Every row has one hidden group. There are 3 groups. Groups can overlap: rows of different groups may look alike.
Each row in order, then its group:
[40 4 25 13 22 38 9 41 45 15 1 30 21 48 53 50 24 5 33 39 35 27 34 19 32 46 51 18 37 47 0 2 20 54 52 44 17 26 56
 11 7 12 14 31 43 8 6 28] q284
[40 50 32 19 41 53 24 17 8 38 39 21 30 15 34 12 1 20 25 6 27 51 52 4 54 0 26 18 47 5 7 11 33 13 35 9 45 48 56
 37 14 43 28 44 46 22 2 31] q60
[43 54 28 24 37 50 33 18 11 39 30 8 32 21 40 14 1 19 26 4 31 47 51 2 52 0 22 13 53 6 7 9 35 15 34 12 46 45 56
 44 17 38 20 41 48 25 5 27] q60
[44 47 35 14 50 52 17 22 12 37 31 24 28 7 30 11 2 15 18 5 20 54 46 4 51 0 26 25 38 1 9 13 32 8 21 19 45 56 53
 41 33 43 27 39 48 34 6 40] q60
[38 50 34 20 43 51 24 17 14 33 37 18 28 11 39 12 2 19 21 6 25 44 52 1 56 0 22 15 41 4 8 7 35 9 31 13 48 53 54
 40 32 45 30 47 46 27 5 26] q60
[39 47 43 17 46 53 18 24 8 37 33 20 30 11 32 14 4 12 25 5 22 52 48 6 50 0 31 13 45 1 15 9 34 7 35 21 44 56 54
 38 19 41 26 40 51 28 2 27] q60
[15 20 40 25 44 56 48 39 31 46 19 24 0 4 12 6 51 1 45 28 27 38 21 30 17 34 7 43 9 13 18 50 8 22 53 5 14 32 35
 2 47 41 26 54 37 11 33 52] q352
[38 51 30 28 47 48 18 22 9 32 33 19 35 7 41 14 1 15 17 5 21 52 46 4 53 0 26 24 40 2 8 12 34 11 27 13 45 54 56
 44 25 43 31 39 50 37 6 20] q60
[40 54 30 26 41 51 19 20 17 35 32 11 31 18 37 14 1 22 24 2 28 43 47 4 53 0 15 25 45 5 6 8 34 9 38 12 48 52 56
 39 13 44 21 46 50 33 7 27] q60
[44 2 31 9 35 43 5 33 46 20 1 45 14 38 51 52 17 6 30 40 32 39 34 12 25 50 48 22 24 37 0 4 13 53 56 47 7 41 54
 11 21 18 28 15 26 19 8 27] q284
[45 2 31 18 35 44 8 32 46 19 0 41 6 38 51 52 15 5 24 40 30 37 33 13 28 48 50 25 21 39 1 4 9 54 53 47 12 43 56
 17 20 7 27 22 26 14 11 34] q284
[39 53 37 22 46 52 14 17 13 35 34 25 19 12 43 9 4 15 21 5 33 50 47 2 48 0 27 28 40 1 7 11 32 8 26 31 44 56 54
 51 18 41 30 38 45 24 6 20] q60
[35 4 32 7 34 38 5 37 46 26 1 48 12 41 51 56 27 8 21 43 31 45 30 6 25 47 54 33 17 40 0 2 14 53 50 44 11 39 52
 18 19 9 24 15 22 20 13 28] q284
[32 56 34 17 46 53 15 13 18 39 27 21 35 20 37 11 1 19 25 5 24 47 50 2 51 0 26 14 41 4 7 9 33 8 28 12 45 52 54
 43 38 44 31 40 48 22 6 30] q60
[31 17 38 30 43 56 45 39 37 46 18 21 0 4 8 6 51 1 50 33 24 34 19 25 27 41 13 48 7 14 9 47 11 28 53 5 15 26 35
 2 44 40 22 54 32 12 20 52] q352
[45 48 37 20 51 54 24 17 11 39 41 32 25 7 33 18 4 12 14 6 19 53 46 2 47 0 27 21 43 1 13 8 38 9 28 15 40 56 52
 44 26 35 31 34 50 30 5 22] q60
[41 56 40 20 50 53 17 33 7 38 37 26 21 8 35 12 2 18 15 5 25 52 45 4 47 0 27 19 43 1 6 9 34 13 30 14 46 54 51
 44 31 39 28 32 48 22 11 24] q60
[47 48 33 22 43 54 19 17 9 38 31 14 34 13 40 8 1 21 26 4 24 52 51 6 53 0 20 27 45 2 7 12 35 11 32 28 44 50 56
 41 15 39 18 37 46 30 5 25] q60
[43 2 25 15 17 39 7 31 46 26 1 37 21 47 53 51 13 9 41 35 40 27 33 5 34 48 45 24 28 50 0 4 12 52 56 44 20 30 54
 19 11 14 22 38 18 8 6 32] q284
[20 15 43 17 51 56 35 41 28 48 22 38 0 2 8 7 54 1 40 31 24 45 26 34 12 37 14 46 4 5 18 47 9 21 52 13 11 32 25
 6 50 27 39 53 33 19 30 44] q352
[18 15 44 17 50 56 41 38 19 46 21 35 0 2 6 5 53 1 43 32 26 40 30 24 11 27 8 45 12 9 25 48 7 20 52 13 14 31 33
 4 47 34 39 54 37 22 28 51] q352
[40 1 38 7 35 41 6 31 43 24 2 50 5 39 53 54 21 12 18 44 28 45 30 8 25 48 51 22 14 34 0 4 17 52 47 46 9 37 56
 19 26 13 32 20 27 11 15 33] q284
[17 13 44 15 53 56 35 39 21 47 18 45 0 1 5 7 54 2 33 40 19 46 24 28 11 30 27 48 6 4 26 51 12 25 43 14 8 38 20
 9 52 31 37 50 32 22 34 41] q352
[35 50 45 18 51 53 20 19 8 38 33 34 17 12 26 11 4 14 15 5 22 54 47 2 46 0 31 30 40 1 13 9 39 7 21 28 44 56 48
 41 27 43 32 25 52 37 6 24] q60
[15 19 45 20 47 56 41 40 26 46 14 39 0 4 9 6 53 1 43 35 25 38 24 21 13 33 11 44 5 7 18 48 8 22 51 17 12 30 32
 2 52 34 27 54 37 31 28 50] q352
[37 50 43 21 52 51 15 17 12 44 40 25 41 7 32 14 1 13 18 8 22 53 48 2 46 0 31 26 35 4 9 6 34 11 27 19 38 54 56
 45 20 39 30 33 47 28 5 24] q60
[35 54 32 20 37 53 21 18 11 38 31 19 34 12 39 15 0 14 25 6 28 46 52 2 51 1 24 17 47 5 8 7 40 9 33 13 48 50 56
 43 26 44 27 41 45 30 4 22] q60
[26 20 44 25 47 56 40 39 24 51 18 43 0 2 7 13 54 1 35 41 19 38 21 27 11 30 12 50 6 5 31 46 9 17 48 14 8 34 22
 4 52 37 33 53 32 15 28 45] q352
[44 1 24 13 37 39 9 34 47 18 2 35 17 43 53 54 11 8 25 46 32 30 28 19 27 51 48 33 38 45 0 4 15 52 50 41 14 31 56
 5 20 6 21 40 22 12 7 26] q284
[41 2 38 18 32 40 7 37 47 20 1 39 15 43 53 52 9 5 26 45 28 35 30 6 34 50 48 22 24 44 0 4 12 54 51 46 17 33 56
 11 14 13 25 21 27 19 8 31] q284
[20 15 43 17 50 56 41 40 27 46 21 38 0 2 8 6 53 1 45 37 24 39 26 31 19 33 11 44 5 13 14 48 9 22 52 7 12 30 32
 4 51 34 28 54 35 18 25 47] q352
[39 48 30 17 45 54 27 12 14 32 34 18 31 15 38 20 2 13 24 4 33 52 44 1 47 0 22 21 46 6 7 8 37 9 35 11 50 53 56
 41 19 40 25 43 51 28 5 26] q60
[20 19 44 15 48 56 41 39 22 46 21 32 0 2 6 5 53 1 43 33 25 40 27 24 13 38 14 45 7 4 26 52 11 17 51 8 12 35 31
 9 50 34 30 54 37 18 28 47] q352
[20 17 44 21 43 56 50 37 25 51 22 34 0 2 12 9 53 1 41 32 30 40 24 26 14 39 11 48 4 8 15 46 7 19 52 6 13 28 35
 5 45 38 33 54 31 18 27 47] q352
[20 12 47 14 52 56 40 38 24 54 22 45 0 2 8 7 53 1 35 34 19 41 26 25 11 30 15 48 4 5 27 43 18 17 46 13 9 37 28
 6 50 39 33 51 32 21 31 44] q352
[40 0 32 6 37 39 5 28 45 21 2 48 19 34 54 53 17 11 22 43 30 44 31 7 27 47 51 24 13 38 1 4 18 52 50 46 9 41 56
 20 14 12 25 33 26 8 15 35] q284
[39 1 32 11 37 35 5 43 46 25 4 50 6 30 51 53 22 7 17 41 38 44 31 13 24 47 52 27 9 34 2 0 18 54 48 45 8 40 56
 14 19 15 33 20 26 12 21 28] q284
[43 4 22 17 28 38 18 27 50 20 1 32 24 46 56 54 15 11 37 45 41 31 34 6 39 48 44 14 30 47 0 2 9 52 51 40 21 26 53
 12 19 13 8 33 25 7 5 35] q284
[18 17 41 20 44 56 43 39 30 48 15 34 0 2 14 7 53 1 40 31 26 47 22 21 8 32 12 46 11 4 19 50 6 24 52 9 13 28 37
 5 51 35 33 54 38 25 27 45] q352
[44 4 14 34 17 40 6 26 50 19 1 24 31 47 53 56 11 22 32 28 35 25 43 7 37 48 45 27 33 46 0 2 13 52 51 38 30 20 54
 12 9 15 18 39 21 8 5 41] q284
[20 26 38 31 39 54 47 40 27 44 13 11 0 8 18 4 52 1 50 34 32 35 22 24 19 37 5 46 15 9 14 45 6 33 53 2 12 21 43
 7 48 41 25 56 30 17 28 51] q352
[21 15 43 22 51 56 52 38 24 47 20 32 0 2 6 7 54 1 37 40 27 41 25 26 11 31 14 44 4 8 17 45 9 18 50 13 12 39 30
 5 46 33 35 53 34 19 28 48] q352
[18 33 35 25 39 54 50 38 28 44 14 15 1 17 19 5 52 0 45 37 27 30 32 31 6 41 7 47 11 8 12 48 9 26 53 4 24 20 43
 2 46 40 22 56 34 13 21 51] q352
[19 22 46 21 51 56 40 39 24 48 17 41 0 4 5 6 54 1 38 37 26 43 27 20 8 31 13 45 2 7 15 47 14 18 52 9 12 34 28
 11 50 33 32 53 35 25 30 44] q352
[15 19 40 20 43 56 46 41 26 47 18 32 0 2 14 5 52 1 44 31 21 35 30 27 13 34 12 51 6 9 24 45 8 22 53 7 11 33 37
 4 48 39 28 54 38 17 25 50] q352
[44 48 38 18 50 54 17 14 12 37 41 27 19 8 34 13 4 21 15 5 30 52 46 2 53 1 26 24 31 0 7 11 33 9 28 20 39 56 51
 45 25 40 32 35 47 43 6 22] q60
[37 53 35 31 44 50 25 19 11 38 32 9 33 27 40 12 1 13 24 4 26 46 51 2 54 0 17 18 52 6 7 8 30 21 39 15 43 48 56
 34 14 45 20 41 47 22 5 28] q60
[41 2 25 14 32 40 17 35 50 22 1 39 12 46 53 54 6 9 37 43 31 33 34 5 27 47 48 26 21 45 0 4 13 52 51 44 18 38 56
 20 15 11 19 30 24 8 7 28] q284
[48 46 40 13 51 53 15 14 8 35 37 30 19 12 34 18 2 20 17 5 24 52 50 4 45 0 31 26 39 1 7 9 43 11 22 21 38 56 54
 41 28 44 32 33 47 27 6 25] q60
[15 18 40 25 46 56 43 39 26 48 14 33 0 2 13 8 52 1 45 34 27 44 31 21 6 38 11 41 5 19 20 47 9 22 53 7 12 32 35
 4 51 37 28 54 30 17 24 50] q352
[44 2 41 8 38 34 6 26 48 20 1 35 15 47 54 51 17 9 24 37 32 27 30 5 40 50 45 28 22 46 0 4 21 53 52 43 12 33 56
 11 14 13 18 25 39 19 7 31] q284
[15 20 41 28 46 56 45 35 32 50 17 27 1 2 9 5 54 0 47 33 21 38 26 24 18 34 13 39 11 6 12 44 8 22 52 4 14 40 31
 7 51 37 30 53 43 19 25 48] q352
[33 53 22 19 34 48 17 11 20 35 28 8 39 24 40 26 1 15 38 2 32 41 47 4 54 0 27 13 43 6 7 12 31 9 37 18 50 51 56
 46 14 44 21 45 52 30 5 25] q60
[22 20 40 26 46 56 41 38 25 45 18 35 0 4 6 7 54 1 44 39 28 43 21 19 15 37 14 47 5 9 17 50 8 27 52 12 11 34 31
 2 51 32 30 53 33 13 24 48] q352
[40 53 30 34 39 54 22 9 17 28 31 7 37 24 41 26 1 20 25 4 32 46 45 5 52 0 27 14 50 6 8 12 38 13 33 11 47 43 56
 35 15 51 21 44 48 18 2 19] q60
[15 18 40 22 45 56 44 41 27 47 17 31 0 4 9 5 53 1 46 32 19 39 34 24 14 38 12 43 7 8 25 48 13 21 52 6 11 28 37
 2 51 35 30 54 33 20 26 50] q352
[34 52 33 27 38 48 19 12 13 35 32 11 28 21 43 20 1 24 25 5 31 45 54 2 53 0 26 14 46 6 7 9 39 8 37 15 44 50 56
 41 18 47 17 40 51 22 4 30] q60
[43 1 25 11 24 38 5 31 47 17 0 46 15 45 54 53 30 8 37 39 41 35 33 9 32 51 48 26 18 44 4 2 20 52 50 40 13 34 56
 14 21 6 27 19 28 7 12 22] q284
[43 4 22 19 25 35 9 32 48 30 0 27 18 46 52 51 14 7 28 41 34 37 33 8 39 50 45 20 38 47 1 2 11 56 53 40 17 31 54
 15 13 12 44 26 21 6 5 24] q284
[40 54 30 34 43 52 31 14 20 35 32 9 28 18 37 11 2 25 21 4 27 53 46 1 50 0 15 13 44 7 6 19 33 8 39 12 41 47 56
 48 17 38 22 45 51 24 5 26] q60
[20 28 41 15 44 56 45 40 31 51 19 22 0 2 14 5 52 1 47 30 32 38 17 27 33 34 6 43 7 8 12 46 9 25 53 11 13 21 37
 4 48 39 26 54 35 18 24 50] q352
[43 51 26 27 46 56 12 24 8 38 34 25 28 15 37 17 1 31 19 5 33 48 50 2 53 0 20 13 44 4 7 11 30 9 39 18 45 52 54
 40 14 41 32 35 47 22 6 21] q60
[19 17 44 22 46 56 39 38 27 50 20 34 0 2 8 6 53 1 40 32 24 41 25 28 12 43 14 47 13 5 15 45 9 18 52 11 7 30 35
 4 51 31 37 54 33 21 26 48] q352
[45 46 43 27 51 53 15 21 11 35 41 30 24 12 26 14 4 13 20 6 19 54 48 2 50 0 31 25 39 1 8 9 37 7 28 17 44 56 52
 40 32 33 38 34 47 22 5 18] q60
[40 2 30 6 35 39 5 24 47 26 0 38 14 41 53 56 21 8 32 44 33 43 31 11 37 52 45 18 20 48 1 4 12 51 50 46 9 34 54
 17 15 13 22 28 25 7 19 27] q284
[39 45 35 19 50 54 15 17 9 44 38 25 20 6 31 18 2 13 24 8 22 51 53 4 47 0 30 32 46 1 7 11 37 12 27 14 40 56 52
 43 28 41 26 33 48 34 5 21] q60
[39 0 30 9 37 41 8 32 50 28 2 46 6 45 56 51 22 5 19 40 26 38 33 7 31 44 48 24 21 47 1 4 12 54 53 43 13 35 52
 17 15 14 25 20 27 18 11 34] q284
[14 26 40 32 41 56 45 37 28 50 19 22 0 2 17 5 52 1 44 34 21 35 20 18 24 43 9 46 7 13 15 48 8 25 53 6 12 30 39
 4 47 38 33 54 31 11 27 51] q352
[22 24 33 28 38 54 44 37 41 48 13 7 1 8 20 9 52 0 51 26 35 25 34 31 21 43 6 39 19 30 12 47 5 27 53 2 18 11 45
 4 46 40 14 56 32 17 15 50] q352
[40 2 24 19 38 43 7 27 50 21 1 25 20 47 53 51 18 5 34 41 39 28 30 13 35 48 46 14 31 45 0 4 11 54 52 44 22 26 56
 17 9 15 12 33 32 6 8 37] q284
[14 24 35 25 43 56 44 39 30 45 11 20 0 6 15 4 52 1 48 34 31 28 33 22 21 37 8 50 19 12 17 51 7 32 53 2 13 27 40
 5 47 41 26 54 38 9 18 46] q352
[35 51 26 28 33 47 25 14 20 39 31 8 40 27 43 18 1 19 24 2 34 41 53 4 54 0 22 13 48 7 6 11 32 12 38 9 52 44 56
 37 17 50 15 46 45 21 5 30] q60
[18 15 43 33 47 56 41 39 22 44 21 32 0 2 6 8 52 1 45 38 24 40 31 26 11 30 12 48 4 9 14 50 7 20 53 17 13 28 35
 5 51 37 25 54 34 19 27 46] q352
[38 0 32 7 34 39 12 35 48 18 2 45 8 37 52 53 15 5 24 43 28 41 33 6 26 46 50 31 20 40 1 4 17 54 51 47 21 44 56
 13 19 9 25 27 30 11 14 22] q284
[39 2 27 15 40 41 7 32 48 24 1 44 12 45 54 53 19 11 37 38 35 34 25 5 31 50 46 20 28 47 0 4 14 51 52 43 18 30 56
 9 13 17 21 26 22 8 6 33] q284
[19 21 35 28 46 56 43 38 27 45 14 18 0 4 13 20 52 1 50 32 25 40 24 33 8 41 11 44 5 7 9 48 12 26 53 6 15 30 37
 2 47 39 31 54 34 17 22 51] q352
[44 2 20 9 24 40 7 43 48 33 1 35 22 45 54 53 18 11 28 37 38 32 30 5 39 52 47 21 25 46 0 4 15 51 50 41 12 34 56
 17 8 13 19 31 26 6 14 27] q284
[22 20 45 19 43 54 51 40 34 47 15 28 0 4 11 14 53 1 44 32 21 38 25 31 9 33 5 41 7 17 18 46 12 24 52 6 8 27 39
 2 50 37 30 56 35 13 26 48] q352
[18 30 45 25 53 56 43 38 28 48 17 35 0 2 7 5 52 1 47 33 22 34 15 24 11 27 13 44 6 8 19 46 9 20 51 14 12 31 32
 4 50 39 26 54 37 21 40 41] q352
[44 4 32 8 38 43 5 35 46 18 1 48 12 34 53 52 15 11 20 40 33 37 27 7 26 50 51 25 31 41 0 2 14 54 47 45 13 39 56
 30 19 6 24 21 28 17 9 22] q284
[43 50 37 17 48 52 28 15 12 40 35 30 27 11 34 14 4 19 20 6 25 51 46 1 47 0 31 22 45 2 9 8 32 7 24 13 41 53 56
 39 21 44 26 33 54 38 5 18] q60
[35 2 30 7 40 38 9 33 46 22 1 45 6 44 54 56 13 5 24 43 25 39 31 12 27 51 47 26 20 37 0 4 17 53 48 50 11 41 52
 15 14 8 32 21 28 18 19 34] q284
[25 27 40 19 51 56 46 43 39 45 14 31 0 2 9 5 53 1 41 34 18 38 21 26 13 33 12 44 6 15 20 47 7 24 52 11 8 32 37
 4 50 35 28 54 30 17 22 48] q352
[39 2 34 7 31 44 8 38 46 13 1 48 17 45 52 53 15 5 25 40 30 37 27 14 32 47 50 21 20 43 0 4 19 56 51 41 33 35 54
 9 12 6 22 24 26 18 11 28] q284
[39 53 35 19 44 51 17 21 8 45 28 15 27 7 37 13 1 20 26 6 24 47 54 2 48 0 25 18 38 5 11 12 40 9 30 14 43 52 56
 50 34 41 32 33 46 22 4 31] q60
[41 1 27 7 28 39 8 32 50 18 2 40 15 44 52 53 12 20 25 45 31 37 34 11 33 46 48 24 21 47 0 4 17 54 51 43 22 38 56
 13 14 9 19 30 26 5 6 35] q284
[40 2 15 17 18 35 13 30 48 19 1 21 28 46 56 51 7 9 33 34 39 37 38 12 32 47 45 20 31 50 0 4 11 53 52 41 24 25 54
 8 6 26 27 43 22 14 5 44] q284
[37 2 27 11 39 40 5 33 48 24 0 46 7 32 51 54 13 6 20 41 26 43 34 8 22 45 47 28 18 38 1 4 19 53 50 52 9 44 56
 25 21 12 35 15 30 17 14 31] q284
[45 4 28 11 35 39 6 31 46 22 1 41 9 44 54 51 18 15 20 40 32 38 30 5 34 50 48 19 27 47 0 2 12 52 53 43 14 37 56
 17 13 8 26 24 25 21 7 33] q284
[17 21 43 18 45 56 41 38 25 46 14 31 0 2 11 7 53 1 44 30 27 40 22 24 15 35 9 47 6 5 19 48 26 20 52 8 12 33 34
 4 50 39 32 54 37 13 28 51] q352
[39 47 40 14 45 51 22 17 12 33 31 34 25 11 32 15 1 18 20 4 24 56 53 5 50 0 38 28 41 2 7 8 35 9 30 13 44 52 54
 46 19 43 26 37 48 21 6 27] q60
[18 25 35 31 44 56 46 38 33 48 21 11 1 9 12 5 52 0 51 24 34 32 26 30 17 39 7 40 6 14 13 50 8 27 53 4 15 19 43
 2 45 37 28 54 41 22 20 47] q352
[18 14 47 17 53 56 35 40 22 51 21 44 0 1 6 8 54 2 33 39 24 41 28 25 11 31 19 43 4 5 15 46 9 20 48 12 13 38 27
 7 52 32 34 50 37 26 30 45] q352
[18 31 35 30 44 56 41 40 25 47 19 28 0 8 13 7 52 1 45 33 26 37 24 22 15 38 6 46 9 12 17 50 4 20 53 5 14 32 43
 2 48 39 27 54 34 11 21 51] q352
[28 32 37 22 41 56 46 40 35 45 17 21 0 5 12 4 52 1 47 31 30 33 26 25 9 39 13 44 8 14 15 48 11 20 53 2 7 19 38
 6 50 43 24 54 34 27 18 51] q352
[14 22 45 20 51 56 38 35 19 47 24 43 0 2 7 8 54 1 39 34 25 41 27 21 11 40 13 46 5 6 17 44 12 18 52 15 9 37 28
 4 48 30 32 53 33 26 31 50] q352
[18 24 39 20 47 56 44 45 26 46 17 27 0 2 14 12 53 1 41 40 19 35 22 28 11 34 9 43 5 8 15 51 7 31 54 6 21 32 33
 4 48 38 30 52 37 13 25 50] q352
